Each path below is one point turned by a fixed rotation once a step. After each direction that follows a path, write how fast that rotation turns it, in degrees each step (0 if it stays still).
Each turn is a multiple of 5 degrees from 10 to 175, or 0.
Each row of a path follows its step; steps can be skipped.
path 1
step 0: [4, 12, 10, -10, 1, -3, -1, 15, -9, 8, -10, 9, 7, -20, 0, 11, 17, -5, 7, -21, 4, 7, 20, 18, -2, 3, -10, -8, 9, 9, -21]
step 1: [3, -2, 6, 7, 4, -4, -15, 4, 1, 4, -12, -8, 14, -13, -10, 16, 13, -15, 8, -17, -2, -12, -1, 16, 13, 25, 0, -3, 4, 14, -20]
step 2: [0, 20, 12, -9, -3, 10, -4, 10, -7, 11, 5, -4, 19, -4, -4, 9, 20, -1, 22, -1, 7, -11, 12, 6, 4, 20, 2, -5, 12, 17, -7]
step 3: [-7, 11, 24, 10, 8, 8, -11, 0, -3, 14, -3, -5, 8, 5, 0, 23, 8, -15, 19, -7, 8, 8, 1, 7, 11, 20, -8, -15, -8, 4, -4]
step 4: [-12, 15, 12, 7, 13, -1, -3, -16, -18, 13, 7, -4, 20, -7, -5, 1, 7, -22, 17, -5, 0, -7, 13, 4, 0, 5, 1, -23, 12, 8, 0]
step 5: [-7, 16, 27, 6, 11, 7, -5, -3, 12, -7, 4, -3, 7, -5, 0, 14, -3, -17, 4, 9, -1, 0, 9, 6, 11, 6, -5, -26, 22, -1, -13]
step 6: [-3, 7, 8, 14, 22, 6, 6, 7, -15, -10, -4, -1, 8, -20, 5, 9, 13, -5, 11, -1, 2, -5, 10, 4, 14, -10, -11, -31, 7, 10, -5]
step 7: [-3, -4, 17, 15, 9, 8, -10, -3, -3, 1, -2, 1, 11, -14, -10, 11, 20, -12, -10, 21, -4, 1, 2, 6, 14, -4, -5, -11, 11, 19, -22]
step 8: [-5, 11, 15, 2, 8, 19, 2, 3, -5, 9, -16, -2, -4, -15, -10, 13, 10, 7, 4, 9, 1, -12, 19, 19, -3, -9, -9, -12, 4, 21, -13]
step 9: [0, 6, 21, 18, 7, -3, -7, 13, 5, 16, -17, -7, 1, -9, -13, 6, 10, -12, 11, -2, -19, 9, 8, 16, 10, -7, -7, 1, 2, 22, -10]
step 10: [0, 11, 9, 7, -2, 8, -11, 0, -7, 13, 1, -9, -10, -4, -18, -3, 9, 5, 10, -9, -18, -11, 16, 11, 12, 10, 4, -17, 13, 29, -7]
step 11: [4, 16, 21, -8, 0, 5, -14, 10, -5, 16, -3, 1, -6, 5, 0, 13, 16, -1, 8, -11, -16, 18, 17, 9, 18, 2, -2, -13, 12, 3, -13]
[-2, 6, 0, 4, -5, 1, -7, 5, -5, 10, -6, -7, -1, 8, 1, 0, 0, 2, 5, -2, -5, -3, -5, -4, -3, 5, 5, -1, 3, -6, 3]
45
[0, 6, 3, -5, -10, 7, 6, 1, 9, 5, 4, 1, -7, 2, -1, -2, -1, 5, -2, 5, 8, -1, 2, 0, -2, 3, -2, -5, 7, -2, -6]
130
[2, -3, 3, 5, -2, 0, -7, -2, 2, -8, 3, 8, -3, 5, -3, -9, -2, -1, 6, -6, -3, 5, 8, -1, -5, -1, 0, -8, 3, -5, 0]
60
[1, 5, 3, -3, 6, 6, -7, 11, 2, -4, 2, 0, 0, 1, 6, 7, -4, 3, -3, 0, 1, 2, 7, 4, -4, -2, -4, 5, 1, -2, 9]
125
[-2, 5, 1, 5, 9, 3, 5, 2, 1, -5, -2, -3, 6, 1, 0, -4, 2, -7, -1, 11, 4, -1, 0, -3, -7, 6, 3, -8, -6, -3, 0]
25
[-1, 3, -8, -3, 2, 3, 6, -2, -10, 0, 1, 0, -1, -5, 0, -5, 1, 8, 5, -5, 3, -10, 7, 1, -5, -3, 1, -5, -1, 4, 6]
170
[4, -1, 4, 8, -4, 1, 2, 4, -5, -3, -6, 3, -7, -3, 3, 1, -5, -1, -6, 4, -6, -3, -2, -6, -9, -6, -4, 0, 3, 9, -5]
35
